What is the hidden score of each row? Scores go from 0 to 30, and 15 is about the middle. The score is a weighted sum of the row's numbers plus the product of two more (or one squared), each taken from its middle value.
1.90;-0.51;0.77;-0.13;-1.31;-0.84;0.69;-0.71;-0.82;0.82;-1.04;-0.81;0.46;-0.87;0.36;-1.66 >> 24
-0.14;-0.30;-0.44;-0.77;0.15;-0.25;0.52;0.49;-0.46;0.60;0.42;-0.14;-0.56;0.35;0.29;0.78 >> 19
-0.20;0.20;-0.35;0.45;2.35;1.31;1.04;1.34;1.86;-2.01;-1.04;0.74;-0.14;1.32;0.37;0.81 >> 13
1.25;0.69;0.51;0.19;0.06;0.25;1.40;-0.44;1.81;-0.27;-1.33;-0.76;-0.19;1.19;0.50;-1.43 >> 5
-0.59;0.55;-0.55;0.16;2.05;-0.81;0.97;1.25;0.45;-0.59;0.58;0.02;-0.04;-0.55;-0.15;1.31 >> 9
0.81;-1.04;-0.11;-0.02;-0.42;0.49;-0.15;-0.22;0.41;0.06;-0.46;-0.35;0.56;0.56;-0.06;-1.25 >> 18
2.21;-0.37;-0.02;0.76;-0.42;-1.13;-1.70;-1.32;-0.99;0.61;-0.32;-0.89;0.67;-0.28;0.41;-0.74 >> 15
0.60;-2.01;-0.49;-0.17;-0.44;0.55;0.69;-0.08;0.61;0.39;0.46;0.15;-0.32;-0.99;0.23;-0.85 >> 27
1.29;-0.43;1.10;-0.17;0.21;1.27;0.91;-0.36;0.55;-1.67;-1.08;-0.63;1.33;1.85;-0.89;-0.81 >> 15
0.66;-0.11;0.29;0.58;-0.12;0.23;1.46;0.03;0.56;-0.95;-0.33;-0.61;0.80;0.68;-0.59;-0.43 >> 17
-1.05;0.05;-0.60;0.27;0.52;0.34;0.60;0.87;0.21;-0.15;0.67;0.78;-0.42;0.17;0.01;0.77 >> 15
0.01;0.88;0.48;0.73;-1.01;0.31;-0.73;-0.03;-2.23;1.10;0.65;-0.60;-1.84;-0.14;0.31;-0.59 >> 13
0.79;-0.09;0.45;-0.03;-1.65;-0.75;-1.18;-1.62;-0.96;1.17;-0.09;-0.38;0.70;-0.42;0.21;-1.47 >> 15
0.99;-0.03;-1.26;-1.16;-0.95;-1.49;-0.50;-0.75;1.40;2.13;-0.61;-0.56;-0.74;0.41;2.30;-0.81 >> 9
0.16;-0.67;0.28;-0.45;-0.84;0.07;-0.23;-0.61;-0.40;0.59;0.43;0.06;0.17;-0.05;0.77;-1.31 >> 16
1.88;1.54;2.97;1.06;-1.05;0.97;-0.19;-1.51;1.00;-1.58;-2.51;-0.85;0.68;0.63;-1.75;-2.22 >> 10
-0.43;-0.57;-1.12;-0.33;0.28;-0.31;0.78;0.87;0.25;-0.01;0.25;-0.69;0.45;-0.58;0.67;0.39 >> 16
-1.16;0.13;-1.09;-0.39;0.19;-0.77;-0.19;0.52;0.27;0.74;1.12;0.68;-0.12;-0.69;0.89;1.08 >> 14
-2.22;1.06;-2.22;-0.43;0.90;-0.30;0.45;2.09;-0.42;0.89;2.00;1.16;-1.15;-0.44;0.98;2.09 >> 9
-0.38;-0.09;1.40;-0.19;0.75;1.16;0.26;0.18;1.26;-0.64;-0.63;-0.36;0.65;1.08;-0.17;-0.45 >> 14
-0.61;-0.71;-0.98;0.12;-0.95;0.02;0.51;0.34;-0.20;1.53;1.91;0.61;-0.13;-0.80;0.73;-0.04 >> 19
-0.03;-0.05;0.48;-0.03;0.92;0.91;0.75;0.55;1.59;-1.39;-1.06;0.18;0.41;0.80;-0.80;0.16 >> 16
0.11;-0.47;1.38;0.10;-2.39;0.85;1.68;0.86;-2.72;-0.39;3.21;1.12;-1.16;1.85;-0.81;1.43 >> 9
-0.64;0.14;-0.34;0.34;0.06;0.04;-1.23;-0.74;-0.22;0.01;0.00;1.35;-0.59;0.23;0.23;-0.76 >> 9
-0.65;0.60;-0.51;-0.16;2.58;1.87;1.18;1.90;1.73;-2.05;-0.62;-0.81;0.62;1.10;-0.20;1.00 >> 12
0.90;-0.50;0.80;0.00;-0.63;0.15;-0.13;-0.76;0.16;-0.03;-0.60;-0.18;0.91;0.41;0.35;-1.34 >> 15
0.75;-0.10;0.74;0.29;-0.89;-0.35;0.32;-1.06;0.44;0.21;-0.78;-0.65;0.39;-0.30;-0.43;-1.02 >> 20
-0.33;0.10;-0.07;0.38;-0.28;-0.10;0.40;-0.10;0.02;0.33;0.22;0.46;-0.04;-0.47;0.15;-0.02 >> 19
-1.10;0.45;-0.26;-0.13;-0.57;-0.64;-0.42;0.56;-0.83;1.20;1.18;0.45;-0.72;-1.02;-0.15;0.23 >> 15
-0.53;-0.56;-0.16;0.15;-0.08;1.00;2.21;2.09;-1.58;-0.93;2.86;1.41;-1.63;1.38;0.70;2.25 >> 3
-1.21;1.07;0.35;0.82;2.06;0.41;1.44;2.02;1.44;-1.24;-0.94;-0.43;-0.24;-0.07;0.12;2.28 >> 15
-1.07;0.16;-0.48;-0.92;0.61;-0.65;-0.45;0.89;-0.19;-0.09;0.14;-0.91;-0.22;-1.72;0.32;1.26 >> 14
-0.61;0.40;-0.90;0.20;0.97;0.46;-1.04;1.10;-0.70;-0.23;-0.11;-0.18;-0.39;-0.80;-0.72;0.23 >> 17
-0.05;-0.04;-0.21;0.52;-0.72;-0.37;-0.66;-0.67;-0.72;0.42;0.03;0.34;-0.28;0.05;0.44;-0.40 >> 12
1.27;-1.37;0.15;-0.24;0.33;-0.22;-1.00;-0.94;0.58;0.16;-0.78;-1.23;0.37;0.27;0.06;-0.56 >> 18
1.53;0.05;1.55;0.16;-2.09;-0.80;-0.58;-1.84;-0.89;0.62;-1.34;-0.18;0.60;-0.54;-0.26;-1.53 >> 18
-1.38;-0.66;-1.74;-0.74;-0.61;-0.46;0.08;0.82;-0.64;2.30;2.16;0.65;-0.87;-1.33;1.21;0.55 >> 23
1.75;-0.98;0.05;-0.76;-0.73;0.85;0.52;-1.33;-0.83;-0.34;-0.35;-0.29;0.08;0.72;-0.25;-0.56 >> 22
0.69;-0.39;0.23;0.04;0.40;0.46;-0.36;-0.13;0.51;-0.99;-0.60;-0.20;0.34;0.27;-0.64;-0.54 >> 18
-0.74;0.79;0.24;-0.22;0.73;0.41;-3.82;-1.69;0.46;-0.56;-0.30;1.17;-1.50;-0.49;-0.03;-1.65 >> 7
1.29;0.36;1.33;0.71;-1.51;-1.89;-0.99;-0.97;-0.69;0.90;-0.24;-1.30;-0.35;0.71;-0.37;-0.81 >> 11
0.56;-0.10;0.42;0.27;0.65;1.31;0.46;0.07;1.31;-1.22;-1.17;-0.19;1.11;0.93;-1.03;-0.81 >> 21
-0.50;0.04;0.81;-0.54;-0.64;-0.80;-0.26;-0.09;-0.07;0.35;-0.25;0.55;-0.37;-1.38;-0.66;-0.19 >> 23
-0.84;-0.12;-0.41;0.60;0.60;0.44;0.45;0.74;0.17;-0.27;0.29;0.35;0.22;0.16;0.16;0.75 >> 16
-3.69;1.16;-1.32;-1.19;-1.68;-2.68;-1.93;1.10;-2.07;2.22;2.05;2.64;-1.25;-2.15;1.24;1.67 >> 24
-0.35;-0.24;-0.64;0.49;0.23;0.09;-0.06;0.25;0.03;0.16;0.25;-0.09;-0.27;0.66;0.01;-0.11 >> 13
-0.30;0.08;-0.10;0.17;-1.97;-1.73;-1.94;-0.35;-1.99;1.86;1.31;0.37;0.89;-1.40;1.00;-0.59 >> 11
-0.02;-0.41;0.21;0.08;-0.43;0.09;-0.25;-0.11;-0.36;-0.15;-0.26;-0.13;0.12;0.51;0.25;-0.14 >> 15
0.91;0.42;1.93;0.18;-0.02;0.65;0.72;-0.34;0.99;-0.57;-1.04;-0.84;-0.52;0.34;-0.80;0.03 >> 21
1.70;-0.48;-0.16;1.06;0.63;2.40;0.48;-0.15;-0.07;-1.10;-1.09;-0.94;0.39;2.12;-0.62;-0.24 >> 20
1.80;-0.40;-0.54;0.20;-2.42;-0.45;-2.03;-2.50;-2.23;1.99;-0.26;-0.26;0.44;0.74;0.11;-1.43 >> 13
0.13;0.40;-0.41;0.15;-1.52;-0.99;-0.69;-0.99;-0.99;1.32;0.75;0.46;0.17;-0.77;1.02;-0.72 >> 11
-0.18;-0.49;-1.05;-0.45;0.44;-0.05;0.58;0.13;1.22;0.05;0.10;-0.79;0.66;-1.00;0.59;0.09 >> 20
-0.60;-0.32;0.53;0.12;0.43;-0.92;0.22;0.23;-0.10;0.09;0.30;0.27;0.43;-0.97;0.19;0.57 >> 15
-0.77;1.34;1.44;0.66;0.44;-0.13;0.51;0.56;0.95;-1.08;-1.94;0.19;-0.18;-0.19;-0.71;0.82 >> 14
1.62;1.14;1.61;0.92;-2.03;0.02;-1.07;-1.00;-0.74;1.13;-0.71;-0.89;-0.52;0.30;-1.10;-1.12 >> 17
-0.51;-0.78;-0.42;0.01;0.94;1.40;0.99;0.69;1.40;-1.11;0.14;0.02;0.37;0.33;0.06;0.45 >> 19
0.74;0.18;1.58;-0.42;0.13;-0.25;0.01;-1.40;0.08;0.06;-0.58;-0.90;0.66;0.01;-1.07;-0.88 >> 16
-0.30;-0.19;-0.52;-0.29;0.15;0.27;0.95;0.31;0.43;-0.36;0.05;0.07;0.36;0.91;-0.29;0.37 >> 14
0.45;-0.36;0.73;0.30;0.17;-0.11;-0.08;-0.59;0.91;-0.45;-0.97;-0.26;1.08;-0.15;-0.53;-0.97 >> 21
1.25;1.11;0.98;0.82;0.89;1.50;1.42;0.53;1.29;-1.35;-0.82;-0.96;0.30;0.99;-0.88;0.49 >> 13
1.09;-0.61;0.49;0.29;-0.74;0.52;-0.43;-1.25;0.08;0.00;-0.61;0.23;0.75;0.74;-0.20;-1.11 >> 17
-0.99;-0.05;-0.95;-1.03;0.05;-0.29;-0.18;0.65;-0.47;0.77;1.15;0.62;-0.92;-0.31;0.79;0.97 >> 18
0.56;0.09;0.63;-0.31;-1.10;-0.49;0.18;-0.59;-0.27;0.67;-0.17;0.09;0.17;1.14;-0.13;-0.66 >> 13
-0.32;1.21;0.14;-0.27;1.40;1.36;1.42;1.42;0.56;-1.32;-0.40;-0.55;-0.54;1.07;-0.23;1.39 >> 10
-0.55;-0.05;0.48;0.75;0.00;0.50;0.38;0.76;0.14;-0.82;0.51;0.79;0.42;0.80;-0.37;0.16 >> 10
-0.25;-0.26;-1.34;-0.67;-0.47;-0.50;-0.05;-0.16;-1.47;0.81;0.72;0.68;-0.02;-0.46;0.09;-0.28 >> 19
0.64;-0.33;0.36;-0.91;-1.46;-1.19;-1.20;-1.16;-0.83;0.09;-0.55;-1.57;1.29;-1.43;0.76;-0.83 >> 17
0.60;0.16;0.70;0.27;-1.34;-0.82;-0.58;-1.57;-0.39;0.73;-0.46;-0.04;0.54;-0.83;0.24;-0.86 >> 18
-0.21;-0.56;-2.13;-0.72;-0.34;-0.52;0.52;0.73;0.35;0.63;0.46;0.13;0.57;-2.23;0.81;0.40 >> 25
-0.57;-0.32;-0.46;-0.44;0.29;-0.07;0.08;1.19;-0.55;0.74;1.16;0.43;-0.18;-0.18;-0.01;1.01 >> 12
-0.41;-0.62;-0.76;-0.44;-0.71;-0.82;0.22;-0.03;-0.42;1.40;0.57;0.68;-0.42;-0.39;0.26;0.25 >> 25
-0.77;-0.29;-0.11;0.21;0.38;0.27;0.78;0.61;-0.05;-0.03;0.63;0.32;0.02;0.60;-0.26;0.51 >> 13
0.47;-1.14;0.42;-0.34;-0.67;-0.35;-0.47;-1.13;0.06;0.11;-0.12;0.09;0.26;-0.25;0.07;-0.94 >> 20
1.01;0.22;0.97;0.00;-1.04;-1.35;0.04;-0.99;0.18;0.37;-0.53;-0.18;0.03;-0.86;-0.24;-0.19 >> 19
-0.91;-0.10;-0.34;-0.38;-0.16;-0.13;-1.41;0.20;-0.07;0.33;0.49;0.64;-0.35;-0.09;0.52;0.16 >> 11
-0.21;0.98;0.60;0.13;0.36;-0.93;1.23;0.27;0.86;-0.36;-0.70;-0.23;-0.54;0.47;-0.08;0.97 >> 14
-0.96;-0.51;-0.50;-0.44;-0.27;-0.24;0.14;0.40;-0.52;1.01;0.93;0.28;-0.21;0.36;0.56;0.18 >> 18
0.92;-0.11;0.35;-0.31;0.75;1.22;-0.31;-0.28;0.39;-0.78;-0.76;-0.40;0.51;0.96;0.13;-0.26 >> 15
-0.17;0.41;-1.36;-0.07;1.17;-0.49;-0.58;0.97;-0.71;0.22;0.49;-0.15;-0.57;0.04;0.91;0.48 >> 8
1.18;-1.02;1.33;0.20;-1.05;1.00;0.69;-1.34;0.42;-0.29;-1.15;-0.76;1.02;0.48;-0.77;-1.78 >> 26
2.15;-0.58;-0.10;-0.07;-1.73;-0.99;-0.37;-1.70;-0.23;1.34;-0.74;-0.83;-0.40;0.33;0.14;-2.06 >> 15
-0.42;-0.11;0.02;-0.03;0.03;0.05;0.10;0.48;-0.33;0.25;0.34;0.34;0.20;-0.06;0.31;0.36 >> 15
-0.67;-0.28;-1.18;-0.25;0.04;0.13;-0.01;0.40;-0.80;1.24;1.59;0.44;-0.66;-0.05;0.98;0.43 >> 14
-0.37;-0.51;0.33;-0.34;0.86;0.28;0.77;0.41;0.12;-0.31;0.35;0.37;0.29;0.35;-0.20;0.17 >> 14
0.88;-0.55;1.02;0.19;-0.25;1.37;2.08;1.42;-0.91;-1.44;1.43;0.07;-0.86;2.18;-0.13;1.07 >> 3
-0.88;0.31;-1.14;0.10;1.53;0.92;0.79;1.83;0.67;-1.05;0.17;0.59;-0.77;0.61;0.05;1.14 >> 12
0.72;-0.29;0.55;-0.68;0.32;-0.06;-0.22;-0.65;1.14;-0.18;-0.84;-0.65;-0.81;0.74;0.13;-0.22 >> 17
-1.58;0.11;-1.10;0.30;1.12;0.03;0.28;1.45;0.11;0.15;1.09;0.89;-0.28;-0.40;0.60;1.47 >> 13
1.00;-0.21;1.42;-0.15;0.04;1.74;-0.18;-0.94;1.37;-1.75;-1.21;-0.79;1.34;1.01;-0.17;-1.27 >> 16
0.90;-0.56;-0.40;-0.39;-1.89;-1.61;1.05;-2.06;-0.60;1.41;-0.11;0.08;0.62;-0.91;0.69;-0.89 >> 25
0.54;-0.03;0.26;-0.01;1.71;-1.06;-1.09;-1.47;-1.50;2.21;1.05;0.24;-0.72;-1.11;0.55;-0.93 >> 21
-0.96;-0.13;-2.49;-0.16;0.48;-0.03;0.04;1.41;-1.33;-0.02;0.60;-0.59;-0.31;-0.13;0.13;2.07 >> 13
0.53;-0.35;-0.57;0.24;-0.45;0.08;-0.95;-1.66;-0.97;0.74;0.38;0.81;-0.08;1.00;-0.04;-0.27 >> 15
0.42;-0.74;0.54;-1.19;1.30;0.45;0.20;-0.41;0.78;-0.28;-0.54;-0.79;0.31;-0.07;-0.68;-0.25 >> 15
0.13;-0.12;-0.04;0.59;1.19;1.45;-0.32;-0.04;1.38;-1.60;-1.15;-0.24;-0.29;0.97;-0.69;-1.21 >> 22
-0.38;-0.15;-0.01;0.38;0.00;-0.13;-0.12;-0.11;-0.02;0.14;-0.04;0.18;0.24;0.71;0.18;-0.55 >> 11
0.35;-0.05;-0.76;-0.11;-0.68;-0.47;0.93;-0.02;-0.33;1.00;0.37;-0.16;0.08;-1.05;-0.12;-0.17 >> 21
-0.38;-0.40;-0.14;-0.31;-0.97;0.04;-0.25;-0.28;-0.33;0.33;0.56;-0.27;-0.02;0.10;0.14;0.06 >> 18
-2.15;1.16;-0.91;0.15;1.85;0.47;2.90;2.44;1.29;-0.19;0.69;0.33;-1.25;-0.59;1.19;2.73 >> 18
0.05;-0.20;0.65;0.41;-1.02;-0.85;-1.07;-0.50;-0.71;0.62;0.49;0.91;0.11;-0.56;0.38;-0.61 >> 13
0.70;-0.29;0.86;-0.08;-0.96;-0.09;-0.22;-0.68;-0.43;-0.09;-0.35;0.32;0.97;0.22;-0.33;-0.91 >> 15
1.47;1.68;1.80;0.34;-1.10;-0.89;0.45;-1.93;0.49;0.45;-1.54;0.51;-0.65;-0.95;-0.26;-0.81 >> 14
-1.68;0.04;-2.11;0.00;0.32;-0.70;0.25;1.38;-0.36;1.25;1.85;0.88;-0.88;-0.68;0.56;2.27 >> 17
-0.51;0.23;-0.14;-0.09;-0.11;-0.43;0.06;0.08;-0.05;0.29;0.28;0.35;-0.72;0.30;0.19;0.55 >> 14
-0.35;-0.07;-0.17;-0.31;-0.23;-0.88;0.72;-0.14;0.34;1.44;0.81;-0.47;-0.50;-1.53;0.94;0.01 >> 20
1.96;-0.58;1.12;0.44;-0.18;1.23;0.34;-1.27;0.84;-1.62;-1.91;-1.19;0.80;1.36;-0.81;-1.63 >> 21
0.09;0.98;0.60;0.53;0.65;0.60;1.69;0.82;1.68;-0.46;-1.03;-0.53;-0.52;0.19;-0.04;1.29 >> 22
0.19;0.32;1.24;-0.28;-0.60;-3.16;-0.56;-1.89;-0.68;0.92;0.52;-0.26;0.44;-1.60;-0.58;0.33 >> 9
-0.27;0.08;-0.34;-0.17;-0.92;-1.73;-1.15;-0.35;-0.73;1.36;1.13;0.07;-0.07;-1.42;-0.23;-0.19 >> 12
0.28;-0.51;0.94;-0.01;1.05;-1.45;0.35;-0.34;0.27;-0.98;-0.65;-0.71;0.53;-0.85;-0.92;0.51 >> 12
-1.38;0.96;1.45;0.39;-1.00;-1.19;0.84;0.62;-1.07;0.17;1.19;1.11;-0.38;-0.58;-0.87;0.69 >> 11
-0.02;-0.25;0.30;0.51;-0.59;-0.17;-0.97;-0.61;0.60;-0.53;-0.63;0.23;0.24;0.57;0.26;-1.01 >> 2
0.78;-0.27;1.11;-0.17;0.13;0.85;0.50;-0.96;0.64;-0.76;-0.89;-0.45;0.63;0.56;-0.64;-1.06 >> 22
0.08;-0.39;-0.31;-0.28;0.38;-0.38;-0.26;-0.17;0.12;0.15;0.24;0.04;0.01;-0.32;0.06;0.26 >> 16
0.60;-0.27;0.19;0.05;-1.10;-0.17;-0.51;-0.99;-0.64;0.50;-0.08;0.16;-0.05;0.07;-0.20;-0.91 >> 17
0.50;-0.67;0.43;-0.79;-0.05;-0.13;-0.16;-0.81;0.64;0.44;-0.76;-0.76;0.40;0.54;-0.11;-0.24 >> 23
1.13;-0.60;0.52;-0.38;-1.54;0.21;-0.01;-1.19;-1.42;0.68;0.56;0.19;-0.63;-0.12;0.08;-0.69 >> 21
1.34;-0.23;0.48;0.11;-0.73;-0.33;-0.45;-1.22;-0.20;-0.82;-1.25;-1.59;1.61;-1.02;-0.25;-0.86 >> 23
1.52;-0.36;-0.34;0.27;-0.18;0.80;-0.12;-0.39;-0.94;-0.16;-0.82;-0.97;0.71;1.52;-0.75;-0.46 >> 15
0.38;0.50;0.82;0.33;0.07;-0.10;0.44;0.11;0.21;-0.64;-0.13;0.27;0.10;0.54;-0.27;-0.44 >> 11
-0.05;0.27;1.89;0.63;0.61;0.18;0.89;-0.16;-0.14;-0.78;0.40;0.12;0.73;0.44;-1.28;-0.25 >> 11
-0.67;0.45;0.51;0.20;2.17;2.28;1.14;1.19;2.13;-2.05;-0.51;0.07;0.38;1.38;-0.82;0.58 >> 16
-0.18;0.88;-1.60;-0.38;0.23;1.22;-2.34;-0.81;-0.84;0.34;0.06;0.79;-1.56;0.34;0.57;0.22 >> 5
-0.87;-0.12;-0.67;0.03;0.40;0.51;0.31;0.33;-0.29;-0.15;0.31;0.52;-0.03;0.46;0.41;0.91 >> 16
-0.67;-0.19;0.07;-0.23;1.54;1.41;0.89;0.98;1.18;-1.27;-0.16;0.69;0.27;1.33;-0.08;0.70 >> 13
-0.75;0.49;-0.97;0.18;1.62;0.30;0.01;1.51;0.23;-1.25;-0.13;-0.40;0.57;0.22;-0.16;1.07 >> 10
-0.05;-0.12;0.06;-0.49;0.45;-0.86;-0.08;0.31;0.09;-0.52;0.13;0.32;0.07;-0.13;-0.09;0.85 >> 11
-0.31;-0.43;-0.19;-0.33;0.17;0.07;0.43;-0.11;0.05;0.08;0.16;-0.33;-0.62;0.42;0.13;0.25 >> 18
-0.95;-0.53;-0.60;-0.70;0.89;-0.31;1.01;1.32;-0.18;0.16;0.95;0.41;-1.04;-1.04;0.57;1.73 >> 16
0.07;0.01;0.40;0.19;-0.73;-0.48;-1.23;-0.90;-0.50;0.32;0.02;0.34;-0.70;0.33;-0.01;-1.65 >> 7
-0.82;0.00;-0.47;-0.23;0.35;0.30;0.39;0.77;0.60;0.07;1.22;0.67;-0.57;-0.18;0.45;0.49 >> 13
2.52;-1.07;0.97;-0.03;0.58;0.12;-0.69;-1.51;0.75;-1.01;-1.87;-1.92;0.55;1.44;-0.39;-1.23 >> 15
-1.11;-0.29;-0.37;0.03;-0.85;-0.76;1.77;-0.24;-0.78;0.70;0.62;0.04;-0.39;-0.02;0.59;-0.39 >> 20
0.62;0.54;0.33;0.05;0.98;-0.87;0.65;-0.12;0.68;-0.59;-0.31;-0.65;0.28;-0.65;-0.36;0.67 >> 14
-1.52;0.54;-1.35;-1.01;-1.15;-1.90;-0.37;0.04;-1.98;2.32;2.31;1.38;-0.97;-0.88;1.32;1.13 >> 18
-1.65;0.18;-0.97;-0.35;0.38;-0.22;0.28;1.00;-0.11;0.39;1.02;0.77;-0.41;-0.68;0.42;1.15 >> 16
0.86;-0.63;-0.60;-0.13;-2.14;-2.32;-2.23;-2.10;-2.38;2.48;0.35;-0.46;0.68;-0.65;0.76;-1.55 >> 14
0.37;-0.44;0.73;0.03;0.49;1.22;0.40;-0.04;1.67;-0.97;-0.71;0.14;0.31;0.89;0.09;-0.54 >> 15
-0.36;0.03;-0.17;1.31;0.39;-0.66;-1.32;0.69;1.09;0.13;0.33;-0.94;1.23;-1.14;-0.08;0.22 >> 9
-0.10;-0.14;-0.57;-0.02;0.93;0.79;0.46;0.62;0.78;-0.34;-0.14;-0.13;-0.04;0.63;-0.53;0.73 >> 16
-0.39;-0.42;0.75;-0.23;0.58;-0.36;1.37;0.63;1.79;-0.47;0.09;0.79;-0.72;0.08;0.23;1.01 >> 21
0.33;1.45;1.91;0.09;-1.05;-1.82;-0.58;-1.13;-0.08;0.41;-1.38;0.52;-0.47;-1.19;-0.59;0.18 >> 17
-1.46;-0.02;-1.31;0.45;1.38;0.36;0.60;1.24;0.45;-0.41;0.41;0.45;0.00;-0.26;0.79;0.92 >> 17
-2.57;0.94;-1.39;-0.52;0.49;-0.08;-0.20;1.58;0.14;0.62;1.43;1.60;-1.00;-0.53;0.41;1.86 >> 14
-0.42;0.36;0.31;0.08;0.82;1.53;-0.94;-0.07;0.45;-0.80;-0.19;0.66;-0.09;0.64;-0.45;-0.38 >> 15
-2.51;0.68;0.52;-0.12;0.28;-0.79;0.85;1.11;-0.75;0.58;2.01;1.44;-0.80;-0.56;-0.01;1.34 >> 9
1.07;0.31;-1.79;-0.13;-0.27;1.31;-1.45;-0.74;-2.36;0.81;0.18;-0.33;-0.36;1.92;-0.63;0.17 >> 11
1.49;-0.31;0.20;0.41;-0.64;-0.62;-1.31;-1.30;-0.43;-0.10;-1.18;-0.83;0.96;0.39;-0.05;-1.55 >> 13
0.36;0.06;-0.22;0.31;-0.61;-0.10;0.24;-0.03;-0.04;0.81;0.24;-0.32;-0.33;-0.12;0.54;0.05 >> 18
-0.62;-0.55;-1.44;-0.21;0.25;-0.20;0.24;1.05;-1.07;0.52;0.98;0.28;-1.21;-0.02;0.52;1.30 >> 17
-1.90;-0.07;-1.87;-0.26;-0.21;-0.79;-0.39;1.30;-1.60;1.30;2.18;0.89;-0.77;-0.54;1.08;1.19 >> 11
-0.57;-0.20;0.04;0.00;0.32;0.46;0.89;1.15;0.05;-0.53;0.14;0.14;-0.01;0.41;0.08;0.34 >> 14
-1.99;0.11;-1.81;-0.85;1.55;-0.64;-0.25;2.03;0.29;-0.92;0.37;-1.21;0.83;-2.18;0.46;2.27 >> 4
-0.78;0.20;0.02;-0.53;-0.81;-0.43;-1.39;-0.78;-1.30;0.93;0.72;0.68;-0.59;-0.59;0.40;-0.74 >> 13
-0.92;0.18;-0.43;0.12;1.37;0.96;0.77;1.46;1.31;-0.90;-0.14;0.50;-0.02;0.51;-0.34;0.80 >> 14
1.31;0.15;0.70;0.25;-2.25;-0.75;-0.71;-2.07;-0.62;0.92;-0.52;0.61;0.71;0.39;-0.47;-1.42 >> 8
-0.37;-0.06;-0.96;-0.01;0.22;-0.36;0.72;2.15;-0.35;0.60;0.80;0.47;-0.55;-0.07;0.45;0.66 >> 13
-0.29;0.20;0.21;0.05;-0.22;-0.05;-0.45;-0.32;-0.03;0.02;0.28;-0.49;0.59;-0.68;0.18;0.16 >> 15
0.95;0.45;0.79;0.68;-0.46;-1.16;0.82;-0.59;0.22;0.23;-0.83;-0.33;0.40;-0.50;-0.23;-0.28 >> 18
0.15;-0.52;-0.88;-0.02;-0.82;-1.10;-0.40;-0.88;-1.88;0.64;-0.07;-0.48;0.34;-0.14;0.38;0.49 >> 18
0.23;-0.49;-0.24;-0.42;-1.21;-0.45;0.05;-0.43;-0.82;1.22;0.79;0.85;-0.42;-0.26;0.18;0.12 >> 23
0.07;-0.37;0.22;-0.54;0.52;0.20;-1.32;-0.63;-0.76;-0.90;-0.75;0.35;0.01;-1.47;-0.42;-0.06 >> 27
0.75;-0.02;0.75;-0.28;1.15;0.82;1.02;-0.17;1.03;-1.43;-1.04;-0.39;0.39;1.53;-1.22;0.15 >> 15
-0.36;-0.73;0.13;0.26;-0.16;-0.71;-0.21;-0.52;-1.08;0.70;0.18;0.34;0.28;-0.37;0.01;-0.09 >> 19
-0.11;-0.09;0.12;-0.26;-1.37;-0.37;-0.44;-0.44;-0.46;0.69;0.54;-0.61;-0.63;-0.62;0.17;-0.09 >> 21
